Each row is where one point has got to under a steady rotation. How many steps took it there?
The counts run from 0 to 214.
[20 -5 -35 -8 11 2 52 -28 47 -18 6 28 6 -36 -48 31 -31 17 28 19 -8 40 -28 38 -22 71 -13 5 32 -18 -11 11 -45 -10 -15 -17] | 0
[27 16 19 3 -43 22 4 2 -31 -22 9 1 11 32 19 25 -13 7 39 -9 -2 42 2 23 -76 48 31 -81 49 0 0 3 -2 -30 21 37] | 40
[35 3 46 17 -64 56 43 35 -49 -17 22 19 13 22 12 22 -19 3 7 -7 11 22 -6 -7 -28 -8 0 -48 44 39 -17 -10 -35 -18 8 20] | 142
[26 14 1 12 -57 13 58 -23 -4 -18 -46 -7 44 -35 -48 -27 6 -14 29 -7 23 25 -34 -4 -31 29 -44 -49 15 11 29 -16 -7 -8 5 14] | 134
[35 49 8 4 -4 10 6 23 -13 53 24 2 -4 0 40 34 2 -1 6 -16 20 52 29 27 -26 17 64 -62 5 38 23 -35 -48 30 -35 45] | 159
[45 13 17 -46 -12 -32 45 -37 1 -21 26 55 4 18 3 -45 -33 42 48 -10 25 30 19 -1 -32 25 -7 13 -3 -35 -7 -17 -46 -24 14 -8] | 85
[21 -29 2 -2 8 9 20 -16 5 33 27 65 -3 -14 -15 15 -1 38 48 6 16 12 21 48 15 47 -19 -19 61 6 -31 11 -47 -29 1 -55] | 101
[43 -13 -4 -33 17 -14 33 -10 -12 23 46 10 13 -8 6 -29 17 -5 14 30 10 53 20 46 19 11 -48 7 37 34 -9 -3 -79 -41 -17 5] | 201
[-26 33 -13 10 -42 52 -7 13 -37 0 4 9 -29 20 47 11 -6 -16 44 4 15 25 -24 13 0 44 21 -51 1 24 11 20 -79 -18 -21 32] | 52
[-2 12 -1 37 -27 66 -2 25 -48 7 27 26 6 -4 38 27 18 -13 50 26 29 39 10 -15 -10 6 56 -20 -19 35 24 6 -47 -19 -45 -5] | 155
[7 1 23 10 -22 6 30 -13 13 2 18 -2 -26 -7 31 -20 11 -12 22 35 -19 28 2 23 58 -32 -14 10 63 7 -18 -24 -82 -56 -25 -53] | 197
[11 28 40 -14 -17 11 22 -57 38 -38 -22 4 -38 12 -17 -6 7 9 74 -5 -3 48 -16 8 5 -12 46 -10 14 -54 -20 -33 -48 -7 -11 -16] | 180
[41 -40 -29 18 -9 16 58 -34 -9 8 -6 -21 19 -45 -38 -5 15 -17 26 35 57 25 -32 19 2 40 1 -5 10 -45 -34 -53 9 8 -19 21] | 121
[31 -9 37 -7 -57 8 38 29 -50 12 -2 -1 35 21 5 20 -7 -31 28 13 24 39 7 -9 -62 25 -21 -46 18 5 -22 -27 -21 -25 4 49] | 38
[0 39 -4 40 -39 59 40 18 -2 -3 -7 28 4 -1 9 -51 -6 11 41 0 20 23 20 -6 27 40 35 -13 -9 30 28 0 -43 -32 -42 46] | 152
[53 23 -13 -38 20 20 21 -34 -5 0 36 3 -23 -16 61 -18 16 4 39 12 35 33 -21 10 -11 -12 8 -1 -51 10 42 0 -64 12 -27 40] | 67
[21 11 -41 11 5 17 38 -19 -4 41 22 -33 18 -67 6 -50 0 -25 22 43 20 -1 33 22 -14 -4 -7 -22 37 -61 -18 -32 -43 -38 -33 -11] | 212
[55 15 -25 -43 -5 -11 30 -3 -11 -45 21 22 -34 14 26 18 -33 2 34 20 4 61 -10 11 -31 22 -10 14 -8 -31 2 13 -81 -4 24 -8] | 187
[29 8 -52 23 22 21 26 -3 11 24 13 -39 15 -69 21 -22 7 -3 24 66 27 3 27 17 -38 -2 27 -17 44 -50 4 -17 -31 -27 -40 -33] | 211
[23 7 -1 1 -69 19 31 35 -61 16 -7 -3 18 14 -20 0 -18 -35 40 6 29 46 21 -8 -31 29 -7 -33 4 -26 -32 -21 -28 -18 9 53] | 37
[11 -14 11 12 -4 -36 40 -36 24 -6 -14 33 -13 -23 15 -12 -46 25 60 11 0 13 17 -24 -31 28 -4 -13 15 -26 -13 -33 -58 -63 1 -78] | 89
[43 41 3 -36 -4 -26 8 -43 19 -14 -5 7 -8 -8 32 12 -19 -24 49 -16 20 26 -22 -1 -25 18 48 -60 -22 -37 22 -32 -54 35 16 6] | 175
[-24 11 16 44 -79 40 22 -5 -42 6 -29 9 33 -19 -16 -39 42 -9 47 12 38 44 8 -21 -34 19 13 -22 18 -23 -16 -32 6 -33 -14 -7] | 33
[4 18 2 -7 26 46 28 -3 -9 21 62 20 45 -83 17 -24 41 -37 -3 29 3 10 -30 34 -11 -3 17 -2 46 -8 -14 4 -43 -3 -15 -3] | 111
[46 35 -2 -5 11 24 24 -23 41 10 0 -12 -7 -8 7 15 8 37 45 -3 3 44 14 32 -5 10 68 -37 11 -2 62 -32 -2 24 -53 46] | 163
[35 24 18 5 10 -25 36 -54 10 12 14 7 -8 -30 12 -46 -11 19 63 -33 37 50 12 -4 -6 -4 56 -34 -40 -10 -6 -56 -40 20 11 -22] | 73
[27 -15 -9 11 -18 14 44 -21 6 -11 9 22 16 -71 -21 10 55 -5 -9 24 14 54 -55 30 30 30 10 -18 62 42 19 -26 -13 15 -11 -20] | 15
[33 -2 31 -14 8 2 12 -30 4 53 25 1 -24 2 23 49 26 25 50 -13 18 42 28 -4 5 18 59 -75 14 36 27 -53 3 -26 -44 34] | 161
[-11 26 18 -3 -46 49 46 25 -15 34 -8 7 -17 -1 20 -13 6 -8 61 8 8 10 -14 -17 -11 9 -37 -42 -24 39 7 9 -74 -31 -47 47] | 50
[69 -32 -11 -4 43 -11 51 3 13 8 34 21 44 -42 0 -32 -4 36 18 46 32 16 23 53 -24 35 19 -5 34 22 -1 -6 -30 -4 -3 -23] | 206
[23 26 16 -1 10 38 62 -5 35 46 16 -22 -50 -20 -20 -12 2 57 66 -1 14 36 13 4 26 -12 34 -28 -7 21 -3 -28 -25 -3 -53 31] | 61
[-4 35 52 -11 0 2 5 -58 44 -40 -18 1 -22 -6 -3 2 16 17 57 -6 -16 50 -36 16 -29 -3 59 -28 17 -30 -3 -26 -42 5 -9 -23] | 179
[40 2 13 -43 7 -18 15 -46 -19 -4 26 46 -16 -4 68 -6 32 8 34 -2 60 22 -19 -14 -2 9 46 -15 -9 24 27 -40 -53 9 0 -2] | 70
[6 0 -7 11 -46 25 56 -10 -1 -4 -8 11 -24 -13 -2 8 20 30 37 1 9 11 -8 -34 24 45 27 -42 42 57 57 -23 2 -66 -27 22] | 149
[-10 19 25 -31 -24 15 22 -33 2 -5 15 23 -47 18 14 -13 -2 8 53 9 -10 73 -22 21 -38 -17 -30 23 -7 -30 -38 -2 -63 -42 -21 -13] | 184
[34 18 -17 12 -30 39 36 20 -35 -4 38 5 -18 1 -18 29 -34 22 37 -13 -1 48 14 -11 -20 22 8 -66 35 15 9 8 2 -49 12 22] | 144
[46 9 3 1 -60 10 57 -20 -11 -31 -26 9 47 -43 -26 -45 30 5 28 5 34 3 14 -19 5 13 3 -37 39 -24 42 -39 13 -6 -3 4] | 30
[36 -7 24 40 -75 49 8 14 -47 -38 -29 1 51 6 -6 13 3 -26 60 30 31 23 15 17 -31 0 -8 -45 14 -19 8 -16 -40 1 -12 14] | 35
[-11 30 12 4 -41 49 19 15 -24 8 -11 0 -2 20 51 16 12 -26 43 4 17 19 -27 17 -28 27 -1 -45 -8 42 15 26 -76 -5 -35 39] | 51
[16 19 10 -12 -4 5 13 -5 -15 60 36 3 -24 -2 39 35 12 13 26 -26 16 57 23 0 -15 29 73 -57 16 29 5 -50 -19 -6 -25 36] | 160
[31 -15 27 32 -54 53 44 -1 -23 -57 -16 5 40 1 -41 16 -7 -27 41 29 30 26 -32 -37 -5 16 0 -27 20 15 2 -5 -28 -35 -12 23] | 138
[45 15 -2 -46 1 -16 6 -51 -6 -44 27 47 8 20 11 -16 -24 23 54 -5 19 53 10 13 -47 28 8 18 3 -45 9 9 -49 -28 14 -22] | 84
[34 9 26 -31 3 -14 9 -52 6 -11 -3 16 -6 7 63 23 4 -21 75 -13 26 11 -18 8 -28 13 24 -56 -22 -26 25 -35 -58 21 8 -13] | 174
[58 11 -6 -20 -7 27 20 -20 -28 22 40 27 33 -65 -1 8 27 -10 24 12 36 -9 10 26 42 -2 -1 -35 55 -24 14 -4 -39 30 9 -35] | 114
[39 1 -16 15 33 -12 46 9 23 18 26 19 17 -41 12 -49 -5 44 8 29 30 30 15 57 -42 38 32 -2 35 15 -20 -17 -14 2 -16 -42] | 207
